In the data rows, the value 128 means zero.
Some points, each followed by its number:
[ 84 165 179 139  69 131 175 134 159 135  59 131 165 238  89 173 140  60 172 115 132 229  51 144 115 176 140 195 164  54 138  82] 0
[ 63 140 123  60 156 158 152 135 114 152 155 185 122 114 106 166 122 149 153 124 169 184 126 152 106 106 115 161 110 130 144 134] 1
[ 73 197 139 103 123 181 161  96 148  59 136  59 179 122 111  60 102 164  62 139 124 144 123  83 174  89 166 117 116  66 159 133] 2
[117 114 142  60 109 150 104 136  85  83 137  59  60  41 128 165  60  92 132 164 116 114 178 109 200 154 164 135 114 144  93 138] 3
[ 71 127  98 174 149 167 145 149 162 131 111 166 202 143 189 156 108  60  62 111 150 167 143 106  58 163 186 119 141 129 148 167] 4
[158 160 171 127  47  99 124 155 105  97 163 130  64 144  78 127 111 114 165 154  76  61 156  61 110 175  57 133 142 126  67 106] 5
[170 142 129  84 158 197 103 129 159 231 152  59 169 168  57 135  92 149 146 191 131  72 134 121 175 105 152 122 198 152 157  58] 6
[137 123 113 130  90 193 158 183 137 138  70  84 135 173 145 138  58 218  99 119 177 200  67 172  81 164 140 210 125  58  62 117] 7
[136 176 158  60 104 165 153 104 102 147 152 116  60 119  77  54 153  74 128  62  86 107 150  79 126  93 141 146 104 106 109 174] 8
[137  79 123 123 121 184 129 123 130 118  59 130 141 122 142 133 188  60 109 105 156 181 130  61 137 144 158 161 175 147 160  58] 9
[122 148  99  60  90 150  57 147 185 135 125 160 136 164 114 160  58 143 187 103 113 157 174 150 119  58 138 125  75 176  62  58] 10
[162  73 142 125 149 132 104 145 193 189  97  99 157  60 102 141 134 140 171 150 120 165 217 161 148 140  69 129  88 130 188  86] 11
[ 96 144 144 103 130 130 166  80 132 133  59 142 177  87 118 106 114 119 131 156  57 140  55  56 184 136  97 104 112  90 138 132] 12
[128  56  59 132  98  56 112 121 159  91 141 121 109  96 174 173  87  98 185 159 127 120 151 107 155 215 157  64 138 103  94 155] 13
[133  81  59 163 142 137 183  58  84 187 144 149  97 129 117 121 171 150  95 179 197 204 193 192 127 164 124 152 152 158 147 195] 14
[114 117 123 110  60  87  45 155 252 142  82  59 166 131 115 214 101 149  62  27 112 169 157 103 165 123  89 112  68 196 208  72] 15
[ 87 164 104 111 211 119  94 142  63 110  22  99 195  91 176  60 135 134  62  62 138 168 129 180  58 159  69  84  72 171 210 111] 16
[139 126 141 152 126 158  57 133 119 117 152 143 149 109 120 135 103 177  62 160 168 179 138 138  58 186 129 164 135  58 123  97] 17
[169  75 118 106 176  88 155  58 113  59 171  82 105 131 146  94 157 115 129 137 131  87 101 141  97 152 118 101 135 154 141 124] 18
[165 180 186 186 154 174 173 143  95 126 121 124  60 179  80 130 121 231 119 210 145 188 155 150 140 198 125 181 157  27 102  75] 19
[109 109 134 144  96 163 144  58 103 204 114 121 124 235 138 122  43 198 155 222 107  80  47 113 136 152 136 195 175 149 161 120] 20
[159 179  59 132 138  87 154 116 212 146 135  54 127 194 139 173  67 236 171 101 125  61 166 173 179  58  97 116 181 166 130  36] 21
[ 97  91 125  98  91  95  73 164  63 140 119 201  96 100 117 117 136  62  62 143 135 116 147 158 157  50 133 158 144 195 150 153] 22
[ 61 131 113 145 120  58 149 124 133  59 108 151 152  60 144 168 146 177 149 117 122 178  80 139 138 175 136 173 123 108 131 196] 23
New points follow, each followed by the numbers of its two nearest points above, looking only along the 7 directions in which the numbered points spread most, smallest number first.
[ 61 128 128 118  60 104 157 163  92 154 151 130  77 107 100  98 213 134  89 171 141 117 163 139 139 148 103 131 144 118 113 138] 1 3
[167  47 138 150 176  98 175 127 135 159 170 152  60 132 154 101 175 127  81  62 144 113 151 147 113  76  92 132 133  58 163 133] 1 18
[185 180  59 178 131 162 160  58 115 161 159 139  89 236  51 104 177 183  95 181 113  61 151 152  62  88 223  64 160  58 138 118] 6 20
[132 149 196 134 110 111 149 119  98 137 134 158 151 135  96 129 107 170 141 183 117 152 193 178 153 133 118 168  56  50  97  44] 1 17
[209  48 109 130 151 155 135 115 106 133 167 159 130 110 192 133 170  88 132 124 134 129 177 149 129 114 145 156 137 168 137 170] 14 22
[179 105 146 144 113 109  94 199 128 109 137 128  81  80  88 119 137 120 137 138 153 162  59 135 126 136 112 107  93 165 147 107] 1 11
[141 149 191 154  87  81  80 167 162 127  59 156 121 104  57  76 177  60 120 111  57 135 184 130 130 128 136 192 124 102 104  58] 1 9
[ 61 132 133 131 135 137 130  88 128 110 154 151 137 104 111 124  58 153  99  98 103  61 129 111 116 120 133  64 118 126 113 137] 12 18
[ 97 109 159 191 126 184  76 160 117 154 123  94   0 136  57  39 103 118  68 242 191 134 225 206 109  58 187  64  57 134 173  96] 1 11
[146 104 183 130 117  98 148 135  63  59 138 123  47  69  72  88 146  95 128 215 149 125 156 154  58 139 146 152 105 138 133  63] 1 3
[ 61 169 144 107  59 112 102 125 133 100 125 156  92  93 171 116 219  81 103 119 145 168 121  61 129  58 165 173 120 134 127 176] 9 22
[199 141 169 163 122 161 125 143 128 142 120  97  67 158 123 147 143 169 154  62 150 191 145 111 148 247 134 188 159 102 126 108] 7 17
[132  78 105 177 123 145  98 154 118  85 143 156  66 123  90  60 149  82 104 174 121 152 170 111 122 121 227 169 110 138 160 146] 1 22
[151 149 154 119  88  58  57 153 149  58 127 179 118 146 131 196 150  73 196 143  97 124 116  61 159 125 150 121 116  58 106 106] 3 5
[115 128 112  60 165 165 201  29  88 148 179  49  70 161 135  95 150 216  95  62 135 137  98 166  11 161 169 212  92 129  86 127] 1 17
[135  89 139 194 169 124 149 159 115  59 105 152 124 135  57 122 139 153 109 156 134  96 142 180  65  61 110 108 106 172 181 144] 1 11
[ 61  71 111 118 113 135 147 191  82 142 100 111  77 110  95  85 128 143 112 187 148  61 129 174 102  58  99 159 107 136 119 158] 1 22
[154 151  94 142 129 127 136 130  63 105 162 111  60 165 118 155  87 217 153  25 139 141 141 169  95  44 108  60  81 151 133  70] 1 11
[204  68 172 131 164  14  69 125  63 255  75  50   0 207  79  30  27 255 208  62  79   0  13 160  25  36  23 174 206 255 182   0] 6 21
[151 102 137 116 117  58 132 142  95 107 118 145 123 123  98 127 138  60 159 157  97 108 153 126  94  94 134 177  94 126 104 118] 1 3
[197  56  96 167 159 173 100 163 115  92 158 168 149  87 128 162 166  79 171 145  87 145 161  93 120 181 146  80 104 115  81 153] 3 13
[182  66  68  60 149  17  57  88 204 111 163 114  60  60 190 123  50 194 182  65 131 100 126 147 176 109 101  76  88 221 132  98] 11 13
[124 173 193 177 166  74 108 146 178 137  86 128 145 151 156  60 128 108 164 175 149 140 144 144 169 238  79 111 165 100  62 146] 17 23
[161 123 149 170  96  93 143 130 137  59 139 142 105 132 140 113 153  96  99 189 157 135 202 153 153 149 169 154 142 145 157 126] 1 18
[ 95  76 109  60 158 151 154 165  84 132 140 123 107 147  82  78 145 182  57 138 175 138 129 194 112 101 113  64 140 175 135 116] 1 11
